The rows of R fall into 3 groups, and each row is roughly a mix of its group's hidden directions; some rows fit no group.
R (111 x 10):
0: -21  -2   6 -48 -33  -6  15  33 -10 -19
1: -12  -9  16   2  -4   3  -3  59  30  27
2: -20  -1  -5 -29 -38   3  19  33 -10 -37
3:  13 -36  38  24  19   9  -6  -9  29  26
4:  28  36  21   0  15 -46   3  24   6  11
5:  31  -1  -2  47  32  10   0 -27  20  14
6:  31  33 -19 -16  18  13  25  -4 -11  41
7:  32  13  18  20  37 -37   6  12  23  16
8:   8 -34 -23 -31  15 -26  21  22  33  -8
9:  36  11  13  51  24   6  -6 -24  15   5
10:  23  28  19   9 -22 -23   3  48   8  23
11:  25   1 -12  45  37   2  -4 -31  15  15
12:  22 -19 -25 -32  18  -9  17   8  44 -21
13:  -6  34 -31 -21   4 -25   9   3 -36 -32
14:  10 -37  17  19 -19 -17  -2 -27  35  31
15:  14 -42 -17 -27   3  -8  24  21  35 -19
16: -15   7  -6 -12  56   9  17   2 -39 -14
17:   0   2  26 -37 -47  -2  16  19 -16 -22
18:   2   8   7 -24 -48  -6  25  35 -11 -26
19:  22  10  -6  43  38   3 -14 -22  16  27
20: -35  11  21 -14  47  13  24   3 -25   3
21: -33 -13   7 -46 -31  16   5  14 -12 -26
22: -22 -19 -23  25 -25 -21  37 -25 -24   2
23:  15  44 -18  15 -39  -1  20   8   3 -31
24:  -8  -2 -44   9 -20  22  -6 -41 -30   4
25:  17   2  -8  42  41  10 -12 -28  18  20
26: -18  52  14  13  22  20   0  22 -28  -7
27:  27  37  14  -5 -10 -51   8  15 -17  -9
28:  12  12  19  -3  16 -58 -10  20  -2  30
29: -24 -26 -13 -12  -2  -2 -18  14  35  48
30:  27 -10  -7  31 -41 -15 -14 -15  38   7
31:   9   8  30   9  23  -5  -5 -20 -47 -36
32:   1 -31  11  33  15  33 -13   2  31  31
33: -19 -19  30  13  20  13  24 -45  12  22
34:  14  32   1 -10  16 -23   8  17 -38 -41
35: -31   7   6 -30 -11 -25 -10  10 -44 -26
36: -21 -34  27  15  -7 -24 -20  -1  38 -25
37:  25  23 -10  28  40 -15 -13 -33   3  21
38:  -4   1  23 -50  11  28  26  28 -17  -2
39:  40  15  25  22 -21 -20  20  34  12  11
40:   0  29 -36 -11   7   1  15  -2 -41 -37
41:   0 -21  19  43 -17   3 -22 -38  22  16
42:  28 -31 -22 -27 -14  11  27  -1  36 -19
43:  -8 -43   6   4 -22   2 -32  -8  12 -44
44:  11 -54 -18   6  -5 -26  -7 -11  32  18
45: -44 -28  -2  -2 -19 -32  10  30 -14 -17
46:  38   7  14  31 -41 -16   2 -13  25 -13
47: -10 -30  -4   3 -24  43 -10  -2  32  34
48:  -5 -25 -28  -2 -19 -17 -14  -1  44  38
49: -16 -31  -9  19 -19  44  -4 -29 -10 -28
50: -39  43  32  21  -9  -2  -7  -6   4 -25
51: -17  -7   8  34 -24 -22 -25  15  38 -27
52:  -7 -28 -19 -10 -30  19  -3  11 -13 -53
53: -34 -44  -2  10 -17 -11  -7  29 -10 -33
54:  23   9  -3  58  20  13 -16 -21  11  13
55: -27  38   8  23 -18  -9  -4 -19 -35  30
56:  35  21 -20 -37  34   2  17   6  -9  25
57: -31 -17   1 -42 -33   2  10  26 -12 -25
58:  12 -15  19   6 -14   1   9  20  55  34
59: -19   7 -30  11 -16   4 -31 -37 -40   9
60:  -1  43  -2 -19  -6  29  -6  -4 -22 -45
61: -13  -8   0  24   3  -7 -32 -45 -35 -23
62: -26  39 -40   5 -10   5  -6  -1 -33 -24
63: -11 -26  16  15 -30 -11 -25 -39  23  26
64:  19  -4  -3  48  33  21  -8 -22  25  17
65: -17  37  -1  16   6  36 -10  18 -32 -30
66: -35 -29  -4  13 -20 -28 -29  -5   9 -35
67:  19 -14  -7  37  32   8  -7 -29  16  37
68: -39  17  -4  -9  39  24  33  17  -3  15
69: -12   9  32 -18  46   6  35  -1 -25  -9
70:  15 -13   6  10 -34 -22 -37  21  34  20
71:  25 -29  -6 -30  -3  -2  44  13  33   7
72:  19   5  25  43 -34 -20 -26 -13  19  -5
73:  10  14   8  34 -26 -40 -36  14  19   0
74:  32 -28  -6  21 -31 -16 -32 -31  13  -2
75: -11 -21   0  -9  15  28 -21  47  18  32
76:  44  10  16  -4   9  17   5 -27   7  46
77:  22 -13  21   7 -49 -20 -17  -7  34  10
78: -38 -18 -18 -35  -9  11   4  -7 -18 -41
79:  28  28 -34 -13  33  16  27  12  10  19
80: -16 -19   3  25  -5  -6 -44 -16  26 -37
81:  17  -4  -2  39  37  23 -10 -36  20  12
82:   2  12  13 -41   2 -39  20  41   6  -3
83:  23  14 -22  38  41   4  -2 -20  20  21
84:  -3  42 -20  13   3  41  -9   6 -33 -21
85:   0 -31   5 -25  16 -48  12   9  32  14
86:  -2  -4 -18 -19  -5  -1  16 -42 -27 -46
87: -20 -30  18   5 -43  -9 -24 -23  -5 -29
88:  35 -32 -20 -39   6   3  16   6  28 -17
89:  35 -37   2  11  31  35 -16  22   8  -2
90: -34  46  35  33   4  -3  -3   1  -6   7
91: -15 -32  -7  -6  -6  37  25  17 -37  25
92:  38   2  -7  48  21   8   7 -28  15  16
93:  27  20  22  -8 -48 -16  -3  -7 -14 -34
94: -23  36  38   5  19  10 -17  16 -13 -34
95:   3  -2  20  12  50  29  26 -14 -25 -15
96: -15 -51  20   4 -17   4 -20  20 -18 -32
97:  36 -12   6  43   9  -5  18  13  29  28
98: -27   0  13 -36 -46   3  -6  26 -22  -9
99: -27 -10  -7 -39   4  10 -14 -45 -27 -13
100:  23  11   4  -9   7 -14   5 -21 -46 -46
101: -20 -25   9   2 -13  -1  -8  -4  45  47
102: -17 -22  -2  23  33  13  13  -5  37  40
103:  22  12 -11  34  42  10  -9 -33  16  19
104:   2   9 -16  14  27  39  31 -22 -27 -25
105:  13   2  13  32 -47 -18 -31  -5  26   4
106: -11 -59  16  14  -7 -14 -26   8  16 -18
107:   3 -11   6 -18 -23 -42   7 -38  19  31
108:  11  39 -10  11  31 -17  36  20 -10 -27
109:  -9 -46  28  13 -32  11 -22  -2  -8 -28
110: -19 -20  13   0   1  25   2  20  41  45
Here is one row of each group, with its name. Which group are the others in?
 29   6   1  47  33  -5  -7 -10  22  28 => C
 31  32 -20 -13  27  19  33   7   7  28 => Y
  4  10 -43 -26   7  -2 -10  11 -43 -30 => B

-12  -6  13 -46  40  10  25  16 -22   3 => B
  2  37 -18  25  31  -2  39  -2 -12 -26 => B
 10  37   3  13 -21  25   1 -39  33 -17 => Y
 43  26  -4 -24  15  21  21 -10 -11  35 => Y
-23  -1 -33 -28  36   5  -9 -41  -9   1 => C
  6 -45  -8 -37 -20 -35   3 -11  17 -10 => Y
-11  26   4   1 -26  40  14  12 -38 -27 => Y
 33  31  38   4 -20 -17  11  35  11   5 => C
-40  -9 -16  -5  -6  36  15 -44  -7  13 => B
-28  -2 -11 -38  23   7 -20 -44 -20  -2 => C
-22  43  26  15 -14  13 -15 -12 -40  -3 => Y
